In the data rows, the value 50 means zero.
Some points, one per row:
[50 38 51 29 27 69 87 57 23 39 17 63 27 38 43 29 52]
[28 67 39 44 36 68 67 42 38 29 37 68 46 65 54 37 65]
[32 67 34 34 40 69 64 39 30 23 37 36 37 74 34 40 81]
[25 70 25 18 26 73 67 22 34 29 36 36 47 77 26 35 73]
[71 23 52 63 45 42 52 53 55 70 47 71 49 26 74 35 29]
[67 25 71 79 73 25 28 87 69 78 68 53 54 31 68 57 27]
[82 34 33 46 39 41 52 48 46 67 34 80 99 30 69 27 35]
[51 46 61 46 64 24 20 52 75 60 82 17 53 45 25 76 40]
[40 56 56 36 52 43 37 42 59 48 66 18 44 57 17 70 53]
[32 75 42 46 41 71 62 46 37 28 39 66 52 80 61 45 78]
[71 21 53 59 57 31 46 66 56 79 57 54 57 17 59 38 18]
[75 19 45 47 37 40 51 45 53 72 42 59 54 23 57 36 28]
[80 38 68 77 80 5 8 71 84 89 82 53 90 25 68 73 27]
[27 72 55 52 47 70 59 57 39 27 42 53 50 71 52 53 84]
[58 40 82 78 81 23 22 79 73 63 77 46 55 34 66 75 36]
[23 53 43 44 56 65 56 35 54 30 61 24 0 58 26 61 64]
[35 48 48 58 67 49 44 47 59 47 71 24 2 60 30 68 54]
[34 69 23 16 22 71 67 16 33 29 34 44 46 64 35 35 72]
[23 71 45 43 30 79 70 50 23 21 33 57 29 79 50 45 80]
[14 60 30 22 34 77 80 31 28 20 47 37 0 65 24 48 73]
[68 20 59 73 61 33 46 74 61 79 54 68 48 19 80 46 14]
[29 72 32 29 34 81 66 24 42 25 44 34 44 74 18 43 75]
[72 23 56 61 50 34 48 66 54 75 51 60 53 26 77 42 29]
Then 16 other points, each followed by its number:
[75 27 60 69 57 39 41 75 54 81 55 67 54 24 76 44 21] 0
[33 67 56 57 52 66 58 54 41 27 46 58 38 74 56 57 70] 1
[78 55 53 99 79 29 46 0 34 50 42 99 0 66 99 23 54] 2
[36 68 38 43 35 73 66 40 36 30 43 69 43 64 59 41 65] 3
[30 74 34 38 32 71 62 36 30 29 38 53 47 67 50 44 74] 4
[57 33 24 32 29 54 60 28 43 52 33 70 49 37 51 21 42] 5
[64 34 65 56 63 18 16 61 90 69 89 25 51 32 35 61 28] 6
[83 98 37 43 64 39 18 47 51 56 40 48 99 59 34 75 39] 7
[44 55 27 26 19 63 66 26 36 40 32 62 52 52 36 29 58] 8
[28 78 47 47 45 71 61 45 38 27 43 62 41 75 52 50 74] 9
[49 48 80 69 79 36 37 72 74 55 79 35 53 52 56 85 43] 10
[58 34 76 54 39 53 57 85 45 71 31 57 24 44 61 28 41] 11
[43 59 67 63 68 46 46 59 58 41 57 37 45 57 43 71 54] 12
[32 64 38 41 37 72 68 38 36 32 36 70 45 67 54 39 69] 13
[40 55 65 53 67 50 45 50 54 43 61 32 41 61 40 72 54] 14
[39 54 25 28 30 55 66 31 44 45 33 63 50 54 47 36 51] 15
Which three of these numbered points are nearest to each point below, ignoring the direction in which the first points spread most? Their numbers follow each, nearest first.
[73 87 52 48 55 31 11 53 62 56 55 36 99 56 32 80 54] > 7 12 14
[32 68 32 34 31 68 63 30 35 24 39 49 41 68 38 39 73] > 4 13 3
[74 27 44 46 49 40 46 50 49 73 46 43 58 27 48 32 28] > 8 15 5
[26 74 47 45 44 67 53 44 49 27 45 47 43 71 38 46 72] > 9 1 4
[26 70 54 54 58 70 61 51 42 20 46 52 39 75 55 57 72] > 1 9 12
[57 30 81 80 83 18 19 77 88 69 90 34 36 31 53 80 30] > 10 14 12
[46 46 26 30 22 69 67 29 39 41 36 64 51 53 46 30 61] > 8 15 5
[27 73 41 47 44 73 60 50 38 24 43 68 43 74 58 41 72] > 9 3 13
[45 48 78 64 74 37 27 65 76 52 83 27 30 44 38 89 45] > 10 14 12
[38 65 23 17 14 71 67 16 31 33 30 42 43 64 27 27 73] > 8 15 5
[87 34 62 84 66 7 14 71 76 89 73 61 99 24 78 50 17] > 4 9 13
[99 93 32 65 69 27 38 46 24 55 30 60 99 57 57 69 43] > 7 4 9
[20 69 30 32 34 72 69 29 32 24 39 44 40 77 39 36 77] > 4 13 3
[28 72 33 42 36 70 62 42 43 26 39 57 33 79 47 40 73] > 9 4 13
Here are 16 other points, each followed by its number:
[35 60 53 33 54 57 51 45 44 36 62 13 46 59 19 61 58] 0
[66 34 61 64 60 30 30 61 66 74 63 37 57 35 50 50 26] 1
[65 29 70 79 69 23 29 74 70 78 65 51 49 31 68 51 21] 2
[62 36 25 30 31 57 60 40 43 55 31 73 53 39 57 32 37] 3
[31 70 30 28 25 72 65 43 31 36 27 77 47 67 54 34 67] 4
[23 68 59 48 49 76 70 52 30 16 39 43 33 69 40 56 74] 5
[59 52 76 62 57 40 34 91 62 69 42 48 42 52 54 41 55] 6
[66 34 31 36 31 59 65 32 41 63 29 64 57 34 46 35 46] 7
[66 30 73 79 72 17 30 76 68 73 65 58 57 32 69 57 29] 8
[56 50 35 34 25 59 59 43 37 53 29 75 77 49 55 27 52] 9
[47 53 35 39 28 66 61 43 40 47 36 73 48 54 62 39 57] 10
[78 20 62 78 59 32 41 74 54 78 52 69 59 20 77 44 25] 11
[94 31 48 62 49 32 36 60 60 84 49 77 99 20 71 39 24] 12
[36 61 59 44 61 51 43 53 56 42 57 24 43 61 25 75 59] 13
[62 32 27 29 25 61 65 28 41 58 29 56 55 41 49 25 39] 14
[37 60 60 46 57 54 42 43 55 40 59 23 43 59 22 65 60] 15
The same question for these:
[71 20 71 85 78 21 28 76 84 86 73 53 45 24 68 48 25] > 2 8 1
[34 74 24 22 26 71 71 20 36 28 33 55 43 76 43 31 71] > 10 4 12
[28 77 28 45 34 70 61 40 32 32 34 73 59 68 53 40 64] > 4 10 12
[64 31 57 56 57 27 34 53 70 73 55 29 52 32 43 46 24] > 1 2 0
[99 71 45 90 67 8 44 22 13 55 25 78 99 76 99 39 54] > 12 9 4
[76 20 29 42 34 44 55 39 56 69 46 64 58 24 57 25 30] > 14 7 3
[75 24 61 70 58 34 47 71 55 79 55 60 62 23 72 44 25] > 11 10 2
[32 69 66 51 62 64 64 58 35 26 46 35 36 66 40 69 66] > 5 8 13
[47 49 18 12 15 67 63 10 33 45 27 53 52 47 30 25 55] > 14 7 3
[26 71 33 33 34 78 68 33 33 25 43 31 42 77 25 48 74] > 1 2 8
[73 26 57 63 62 21 30 60 81 80 72 41 53 22 52 46 18] > 1 2 15
[30 76 45 42 44 69 62 39 35 28 47 40 42 77 32 49 78] > 8 2 1
[66 29 66 69 67 20 24 64 78 78 66 42 61 26 53 50 25] > 1 2 8
[28 67 23 25 28 68 65 23 32 26 35 46 46 70 33 36 71] > 1 10 11
